The rows of Y fall into 4 groups, which share some directions, and each row is roughly a mix of its group's hidden directions, except one row that fits no group.
Y:
[[342,29,-299,-103,-527,25,130,-40,173,-116],
[-158,89,280,-297,410,-375,112,-169,-95,-20],
[-66,-10,449,-237,100,-473,227,14,40,98],
[82,136,-435,106,-321,455,-107,27,-53,-88],
[-70,84,-281,171,-318,499,-119,212,-112,-131],
[141,153,-120,171,-514,210,60,325,-175,-154],
[173,-146,-53,87,-100,248,-197,-43,411,465],
[53,-113,-123,281,-100,-405,244,-409,-66,-207],
[-102,31,447,-358,-176,-208,89,354,41,-102],
[162,-130,-241,308,-457,308,-85,199,107,11],
[134,-154,158,-177,-135,-327,28,-29,435,380],
[182,-164,-6,8,-508,122,-54,362,300,52],
[51,161,-446,44,-425,314,-7,13,-114,-191],
[52,-213,214,-49,543,6,-140,-162,330,115],
[72,-121,-567,77,-378,106,-202,15,126,23],
[-44,108,-194,263,-149,449,-98,186,-278,-306],
[-120,305,-372,-103,-152,59,119,-219,-292,-358],
[106,-156,-417,417,-329,180,-161,-12,53,-77],
[-165,29,376,-387,240,-124,136,179,-205,-272],
[-127,49,346,-341,469,-230,6,-84,-22,156],
[184,41,146,-51,115,537,227,246,216,-197],
[195,-112,-595,174,-191,-61,-159,-176,-70,-152],
[-197,89,16,283,430,155,-357,-40,-297,-69],
[128,-36,-335,346,-505,63,-124,-179,48,12],
[45,-171,-158,-289,-56,-576,108,-156,202,87],
[-272,373,176,179,175,201,-48,-23,-423,-174],
[129,-80,268,-52,501,-285,-35,-179,209,228],
[-240,65,-128,411,254,363,-112,-145,-209,-194],
[83,-89,574,-191,282,-60,155,62,184,182],
[6,9,377,-132,-61,-321,315,250,-128,-338],
[214,-76,-274,240,-493,232,-53,230,142,-41],
[446,62,-298,85,-108,220,-183,132,370,109],
[-84,204,-204,328,-201,194,-3,106,-364,-373],
[112,154,155,-511,-53,-216,146,-296,135,247],
[-36,89,-391,189,-390,119,-343,-23,-139,-240],
[19,-49,523,-281,125,-327,199,89,153,96],
[116,189,80,22,-463,106,296,377,-172,-132],
[-239,-7,-368,126,273,248,-252,-382,19,71],
[142,-193,-256,-34,-168,41,-203,-103,418,422],
[45,187,69,-153,-207,365,179,215,95,-480],
[136,-108,440,-298,228,-281,54,185,28,278],
[516,-132,55,112,-264,-189,148,285,136,-182],
[187,-136,312,13,-298,269,15,425,253,44],
[-11,-56,-407,421,-367,198,-89,-79,24,-153],
[-171,305,113,-580,160,-126,58,99,-154,-95],
[37,-327,57,447,-347,171,-57,278,111,72],
[124,-183,281,-213,388,-339,257,-169,134,89],
[11,-36,-164,361,-19,556,-247,159,48,48],
[27,171,-217,195,-535,165,-74,223,-239,-132],
[-128,-190,320,-171,483,-308,59,-81,132,138],
[-46,-47,-94,-159,463,48,-300,-338,29,315],
[203,-162,-76,139,-433,251,-113,371,212,143],
[-185,75,-112,89,-9,628,-230,169,-143,52],
[341,-199,228,-97,51,-503,199,49,199,-64],
[-13,-244,-99,-217,-202,-133,215,-215,394,368],
[-111,98,-300,394,-211,180,44,20,-171,-429],
[-288,394,122,156,185,86,-147,-177,-365,-231],
[-221,-4,385,36,425,-159,-186,-76,-161,296],
[23,-121,171,-257,200,-562,218,-191,89,13],
[381,-256,94,122,55,-105,-96,-24,398,377],
[30,39,-289,467,-249,183,-5,148,-6,-371],
[154,-246,-135,122,49,-563,-226,-215,26,156],
[-154,377,-265,-10,77,273,-60,-241,-184,-383],
[63,-155,-30,-265,17,-544,100,-192,266,213],
[-357,81,123,307,398,83,-262,-90,-270,8],
[-201,-309,-117,569,30,131,-140,217,-23,-11],
[127,370,347,-415,-92,-213,188,-40,-123,-83],
[-225,-77,320,-57,474,23,-249,-161,187,220],
[-35,-71,-446,276,101,315,-260,-158,-115,250],
[-76,-23,-283,-219,277,110,-168,-463,158,262],
[137,-144,-153,-121,-72,-593,-45,-235,80,-247],
[202,7,63,121,-10,528,-163,232,251,-279],
[-213,204,479,46,324,-130,-68,99,-321,-26],
[237,34,-303,303,-421,234,-93,232,-130,-79],
[219,-143,220,331,66,-161,-414,112,-197,282],
[-107,171,-493,300,-120,215,-244,-201,-151,34],
[-375,314,-270,-50,40,96,-352,-213,-219,126],
[-80,115,150,-82,81,-630,181,-250,12,104],
[-87,-170,77,618,-184,-18,-155,231,-153,-4],
[75,-23,-398,243,-409,322,-208,129,67,-1],
[-195,36,-178,279,20,583,-191,2,-182,-24],
[33,-154,348,-370,186,-335,276,127,4,-192],
[149,155,-354,-150,-487,281,-40,206,18,-65],
[126,180,34,-112,-350,214,292,279,-6,-407],
[-370,55,313,-241,167,-417,-25,-200,-52,134],
[-54,-116,455,-269,260,-270,132,130,57,292],
[55,-7,185,-236,-38,-618,255,-13,54,-122],
[-87,270,-11,-154,-415,108,333,204,-203,-277],
[135,-44,-147,332,-546,33,107,206,6,-231],
[-210,147,594,-258,110,-4,162,156,96,-36],
[-96,-164,182,-20,545,-4,-120,-200,169,331],
[-8,69,109,83,0,-179,-315,-449,-73,445],
[-23,-12,89,-191,-394,-380,170,309,-27,-297],
[-339,142,93,-303,-244,162,37,365,-279,-160],
[-83,-172,102,19,201,-531,-232,-242,18,277],
[-225,74,330,-383,332,-313,106,-83,-142,30],
[194,-91,36,274,0,237,251,226,-226,-464],
[-40,-161,-422,191,253,90,-306,-317,-20,226],
[191,-104,-144,283,-272,506,-118,232,113,-2],
[-172,-302,292,78,168,-235,-40,-33,115,497],
[-283,-134,220,296,446,-8,-250,63,-170,175]]
In each list below, three rows fit none of the groups, and each other row fits one group, some only roughly. Which are they? Name them in the order they come.
  K_234: [-97,83,241,-209,349,-506,164,-127,-32,-141]
  K_973: [-79,55,132,-218,336,-419,155,-398,-117,9]
  K_482: [63,-236,458,-19,34,-353,392,72,56,-34]
  K_962: [-146,130,-294,43,234,324,-356,-361,34,116]
  K_876: [-139,-189,-294,136,493,267,-281,-53,5,57]
  K_788: [58,-142,325,-311,96,-320,99,-49,171,424]
  K_564: [168,-102,437,-91,72,-404,319,13,202,96]
  K_278: [-96,171,58,-322,476,-60,-30,-388,-111,138]
  K_698: [-114,193,481,-221,284,-167,146,234,-188,-91]
  K_67: [-288,142,276,-135,332,22,47,229,-319,-306]
 | K_482; K_962; K_67
  K_275: [-146,114,-353,278,179,340,-262,-122,-165,-254]
  K_789: [189,-192,168,-356,88,-57,78,188,423,316]
  K_464: [-255,62,55,-344,363,-342,49,-207,-233,-144]
  K_512: [-214,156,-352,183,-263,249,-249,25,-335,157]
  K_53: [-140,79,317,-300,232,-401,31,-186,115,282]
  K_262: [122,-117,-219,89,-366,427,-158,337,63,-126]
  K_585: [129,-279,253,-378,-42,-183,52,189,371,214]
  K_163: [-66,-9,-441,210,-168,499,-129,121,38,-78]
  K_179: [84,158,170,409,-252,85,206,250,-202,-337]
  K_736: [-166,332,-301,-22,-109,220,39,100,-266,-433]
  K_563: [165,-119,-496,241,-355,160,-138,-154,134,-33]
  K_19: [140,106,-237,224,-355,460,3,251,-101,-104]
  K_406: [321,-54,-245,153,-363,307,-133,250,231,98]
  K_671: [-93,-107,-411,342,86,238,-340,-260,-3,71]
  K_529: [-53,-76,-158,311,506,99,-375,-119,-56,69]
 | K_789; K_163; K_529
  K_997: [-63,14,-407,412,-54,291,-190,-29,-74,-299]
  K_956: [66,30,-287,156,-64,581,-194,41,64,-249]
  K_881: [392,-77,28,141,-504,-100,107,299,26,-116]
  K_836: [-132,-6,155,-282,363,4,-190,-231,177,430]
  K_764: [75,238,33,99,-300,68,305,255,-324,-357]
  K_793: [-120,338,-60,50,5,169,113,74,-258,-558]
  K_950: [-76,58,348,-415,267,-409,86,74,33,59]
  K_682: [40,25,-339,273,-220,545,-38,119,65,45]
  K_986: [-284,151,301,-265,352,-304,134,19,-163,-183]
  K_190: [-68,50,318,-330,160,-522,157,105,-13,-84]
  K_313: [38,3,343,-456,128,-279,173,-71,156,280]
  K_553: [-255,-164,91,266,544,70,-239,-165,-27,-34]
 | K_764; K_682; K_553
  K_534: [-47,330,-426,-8,-135,340,-48,-20,-181,-312]
  K_282: [-380,82,78,-5,28,486,-191,267,-236,-24]
  K_919: [498,-56,-139,-78,34,-203,-11,-203,373,244]
  K_279: [-271,88,443,-262,86,-251,322,16,-11,194]
  K_623: [-36,-9,394,-104,458,-417,-8,-28,-76,33]
  K_710: [-95,219,-155,344,-21,452,-124,38,-316,-195]
  K_898: [-298,-55,442,-178,376,-285,61,11,-95,70]
  K_191: [80,-347,152,18,-426,-32,329,175,284,86]
  K_819: [-66,110,-174,372,261,465,-250,69,-12,-149]
  K_6: [-6,-393,-26,-135,246,-54,-68,-59,295,476]
  K_331: [-21,115,0,-319,315,-463,28,-344,73,70]
  K_953: [188,143,123,-15,-482,-2,200,360,-63,-285]
 | K_623; K_191; K_331
  K_308: [182,-26,-33,321,-497,209,24,330,96,-107]
  K_681: [78,-40,361,34,-183,88,239,416,-99,-372]
  K_521: [108,117,-358,0,-475,-134,195,-24,-45,-348]
  K_209: [28,24,-504,199,-233,124,-262,-169,139,279]
  K_307: [-206,-121,-115,-188,419,-259,1,-435,34,143]
  K_295: [-68,72,55,40,576,297,-210,-204,33,193]
  K_149: [44,-108,-114,142,-312,511,-193,287,62,172]
  K_124: [-242,180,-276,177,-108,-316,16,-119,-222,-431]
  K_879: [-145,161,333,-285,-193,-442,229,80,-93,-142]
  K_166: [-78,239,-259,328,12,258,-283,-173,-294,-239]
  K_427: [223,63,-308,165,-432,239,-55,177,-45,-320]
  K_398: [-147,98,-291,-202,-144,12,76,-238,-2,-564]
  K_255: [-59,229,120,-226,-98,-117,286,209,-256,-472]
  K_949: [155,-231,210,-126,282,-509,31,-131,254,14]
  K_831: [27,-272,-72,-316,-292,-297,198,-110,340,197]
 | K_124; K_255; K_831
  K_380: [-96,-55,582,-7,190,-286,104,227,-112,-123]
  K_925: [-167,-213,283,-330,175,-180,316,121,277,205]
  K_913: [-141,77,479,-234,465,66,-7,-45,-48,154]
  K_79: [-16,1,451,-218,20,-178,331,399,-19,-76]
  K_966: [70,70,-87,385,-305,484,-159,191,29,60]
  K_377: [95,-225,-128,60,340,-226,-38,-444,280,188]
  K_273: [395,-250,-370,152,-352,82,-116,92,165,20]
  K_572: [41,-291,-361,385,-342,89,-78,-31,220,119]
  K_885: [-210,284,-410,-38,-233,328,-160,51,-182,-204]
  K_505: [204,-168,-289,109,-502,62,197,184,209,-148]
 | K_380; K_377; K_885
  K_300: [-109,-231,-134,441,291,203,-361,98,-116,49]
  K_621: [-259,295,-62,177,233,194,-70,-141,-456,-211]
  K_980: [-209,49,-162,319,-65,313,-394,8,-183,306]
  K_696: [64,-216,356,-162,510,-58,-59,21,214,204]
  K_443: [121,38,-310,68,-98,565,-224,-79,31,235]
  K_781: [271,-161,-243,156,-502,220,-66,119,179,160]
  K_506: [-211,242,-245,186,161,353,112,-209,-242,-309]
  K_719: [-255,-89,-172,-73,220,-353,-186,-425,-58,244]
  K_494: [-95,232,-76,137,-414,414,40,264,-215,-106]
  K_344: [177,-304,162,-52,-287,-193,290,375,229,101]
  K_519: [93,72,-440,368,-110,104,40,-356,-79,-241]
  K_364: [47,184,55,-67,-289,33,343,312,-55,-461]
  K_403: [-116,-71,361,-317,176,-271,145,-116,143,388]
  K_727: [183,-131,-296,511,-211,301,-100,-62,101,-11]
  K_440: [-120,78,-315,246,43,433,52,-24,-287,-323]
 | K_696; K_506; K_440
  K_666: [305,-258,153,35,-180,-79,157,553,53,-51]
  K_607: [-13,-114,266,-256,-28,79,543,156,254,-138]
  K_433: [-122,108,-446,199,88,317,-311,-257,-78,130]
  K_171: [71,88,-377,234,-430,293,-13,139,-56,-234]
  K_856: [-267,205,30,-98,439,93,-217,-375,-167,132]
  K_224: [-36,-325,69,-15,201,-200,-162,-180,184,523]
  K_765: [-107,-102,292,-239,231,-524,50,-202,100,112]
  K_517: [-227,10,458,-378,293,-86,14,197,-45,141]
  K_264: [268,-151,-114,302,-441,198,-8,170,296,101]
  K_76: [43,-128,223,-218,160,-597,142,-148,129,-46]
  K_382: [318,-158,-215,478,-118,270,28,75,130,-218]
  K_571: [231,138,-204,50,-519,236,84,286,-14,-168]
  K_847: [39,4,-57,-328,-88,-505,272,-160,0,-291]
 | K_607; K_382; K_571
  K_5: [-104,121,332,0,382,10,13,354,-283,-267]
  K_438: [223,147,-383,15,-406,167,79,20,39,-374]
  K_172: [-55,-88,369,-252,357,-359,216,-111,155,99]
  K_32: [-304,236,443,-277,203,-57,11,117,-251,-129]
  K_22: [-59,-167,216,-295,114,-451,57,-60,129,393]
  K_187: [128,126,123,-85,-241,25,271,454,-82,-399]
  K_525: [-316,156,32,-308,376,-223,-124,-302,-125,160]
  K_20: [5,-54,-128,103,-567,-28,376,89,183,-154]
  K_664: [-157,4,368,-299,465,-148,127,-62,-195,-114]
  K_110: [-205,232,-179,-86,210,153,-353,-212,-416,-118]
  K_287: [-154,80,-172,12,374,-77,-401,-315,-95,289]
 | K_22; K_110; K_287
  K_58: [75,-64,-385,71,-539,-19,-178,102,223,110]
  K_63: [63,-34,542,-64,-127,-341,183,257,-38,152]
  K_930: [-197,-101,201,-368,74,252,-9,-50,147,491]
  K_428: [12,136,-335,151,-235,548,59,118,-166,-70]
  K_820: [-151,68,430,-335,-62,-291,242,245,-164,-12]
  K_920: [-209,233,-195,167,116,461,-322,-129,-188,119]
  K_336: [-105,79,348,-123,277,-419,272,-69,-193,-192]
  K_901: [153,33,-355,101,-195,498,27,104,37,-315]
  K_601: [96,-310,379,212,204,-364,23,29,223,200]
  K_426: [-63,18,475,-347,134,-252,293,172,37,98]
  K_636: [-342,32,201,-359,287,390,-42,172,-59,47]
  K_54: [-8,-2,412,-423,137,-247,290,142,91,132]
 | K_930; K_820; K_636
  K_891: [-59,108,481,-130,317,-134,98,312,-223,-141]
  K_932: [-191,252,130,-479,311,-44,118,-314,-7,25]
  K_609: [-276,335,1,-109,-418,223,102,161,-229,-211]
  K_249: [-195,52,357,-272,396,-386,86,10,-53,-27]
  K_647: [129,118,-427,258,-175,265,-150,7,-137,-370]
  K_868: [59,46,-490,156,-300,-89,-92,-352,214,111]
  K_641: [-26,162,-331,48,-154,577,-204,122,-76,-25]
  K_174: [-246,52,546,-129,238,-206,176,179,-76,113]
  K_929: [322,-15,143,-123,-256,-206,392,227,105,-309]
  K_588: [142,93,-210,266,-469,257,-181,245,-115,-153]
  K_640: [6,-228,-100,34,153,-209,-21,-251,382,468]
  K_615: [243,0,150,-147,-363,-212,242,312,282,-209]
  K_992: [-133,265,36,304,-170,482,-283,90,-62,153]
  K_140: [-69,69,202,-461,-169,-394,255,156,-95,-116]
 | K_868; K_640; K_615
  K_560: [-98,-11,-261,207,-314,443,-309,138,-129,113]
  K_600: [130,-204,-351,244,-386,164,98,223,165,-235]
  K_814: [-242,-138,-292,15,252,-197,-252,-380,-77,282]
  K_271: [107,0,-299,401,-192,267,-335,97,-142,217]
  K_39: [-139,-40,264,-219,395,-485,12,-107,47,124]
  K_207: [1,-108,-326,466,14,170,-411,-132,-91,21]
  K_513: [149,-106,-468,99,-404,103,-40,-258,224,71]
  K_848: [53,-85,349,-125,-42,-634,3,-2,82,-17]
  K_947: [-247,223,254,-117,134,309,-54,371,-341,2]
  K_804: [114,164,-233,-89,-385,166,321,157,-119,-373]
  K_693: [270,-139,-40,379,-211,460,28,230,86,-65]
  K_968: [-27,-161,14,63,568,73,-380,-28,-63,225]
 | K_560; K_39; K_947
  K_928: [37,5,-353,292,-89,462,-272,-91,64,200]
  K_611: [-75,-24,-181,430,-36,397,-353,-71,120,177]
  K_886: [89,-189,-500,-13,-64,281,-281,-117,203,219]
  K_72: [103,-250,-331,496,-60,163,-189,-224,109,-49]
  K_785: [204,-139,-407,392,-176,205,-317,-28,-14,-68]
  K_188: [-174,33,-425,-114,325,64,-266,-359,-110,108]
  K_245: [-296,135,-61,-188,466,108,-132,-225,-329,-98]
  K_159: [-318,17,242,-160,510,59,-43,-232,-190,133]
  K_52: [157,-219,-3,-314,-15,-120,198,-95,477,313]
  K_365: [169,-192,-406,253,-388,79,-97,-192,208,134]
  K_8: [-10,79,-477,245,-203,228,-211,-349,3,-73]
  K_251: [-117,94,-186,204,233,538,-153,-70,-276,-109]
  K_717: [-31,-47,-332,-60,115,-108,-217,-388,216,416]
  K_423: [160,-115,-101,-130,-639,-6,83,250,84,92]
 | K_611; K_72; K_52
  K_971: [-89,-293,-18,461,373,67,-191,-42,102,244]
  K_352: [10,-250,457,-164,71,-384,80,-10,237,212]
  K_645: [-228,84,81,-195,180,-407,236,-304,-235,-231]
  K_37: [365,-273,38,96,9,-219,-27,-281,288,360]
  K_453: [117,28,220,-286,301,-522,113,-127,146,29]
  K_276: [-77,-127,97,246,229,-61,-426,-83,40,469]
  K_231: [40,-8,-252,101,82,622,-279,-25,7,106]
  K_544: [-293,241,-106,13,124,345,-411,-167,-88,256]
  K_567: [149,-9,-475,52,-179,345,-274,-197,129,163]
  K_826: [-202,20,357,-292,116,-463,205,97,-104,-120]
 | K_971; K_352; K_567
  K_874: [206,-227,310,207,104,-358,-208,100,134,340]
  K_850: [-110,-139,333,-79,260,-502,191,-225,-47,23]
  K_481: [-288,49,114,25,203,-386,242,-231,-244,-313]
  K_316: [-25,132,-430,-122,-168,411,106,-76,-7,-356]
  K_909: [-125,241,203,-484,303,-92,95,235,-211,35]
  K_91: [-165,-103,-198,50,119,327,-328,-175,73,463]
  K_656: [-80,-39,103,468,217,24,-421,-17,-289,113]
  K_597: [174,139,-256,106,-515,351,-40,105,71,164]
  K_985: [130,123,420,-189,118,-66,166,432,-164,-234]
  K_86: [-4,-159,404,-144,405,-99,-88,27,142,384]
  K_410: [233,140,-405,123,-367,-92,98,69,107,-370]
 | K_909; K_91; K_597
  K_211: [5,202,445,-391,20,-251,286,122,-56,-52]
  K_933: [76,82,-56,373,-262,416,42,241,-174,-270]
  K_192: [59,230,-357,-67,-263,189,82,127,-341,-355]
  K_547: [-36,-234,82,-23,498,-157,-294,-76,188,309]
  K_753: [33,-30,-128,361,-231,409,-148,388,81,-104]
  K_87: [127,71,-372,210,-320,446,-157,144,43,-82]
  K_744: [10,185,538,-278,201,125,173,174,-87,185]
  K_663: [-298,79,-398,118,22,288,-355,-232,-156,57]
  K_40: [-15,-121,-196,327,-533,165,78,169,-76,-215]
  K_822: [114,121,174,-592,144,-170,100,-154,97,241]
  K_321: [148,94,-385,126,-525,154,62,-78,70,-223]
  K_917: [-111,159,-348,326,41,374,-193,-117,-293,-123]
  K_735: [-51,119,-501,49,-144,295,-63,-395,96,-110]
  K_463: [-23,15,316,-388,-81,-276,282,-108,178,320]
  K_127: [-416,19,94,-24,234,-201,-184,-244,-162,401]
 | K_192; K_547; K_744
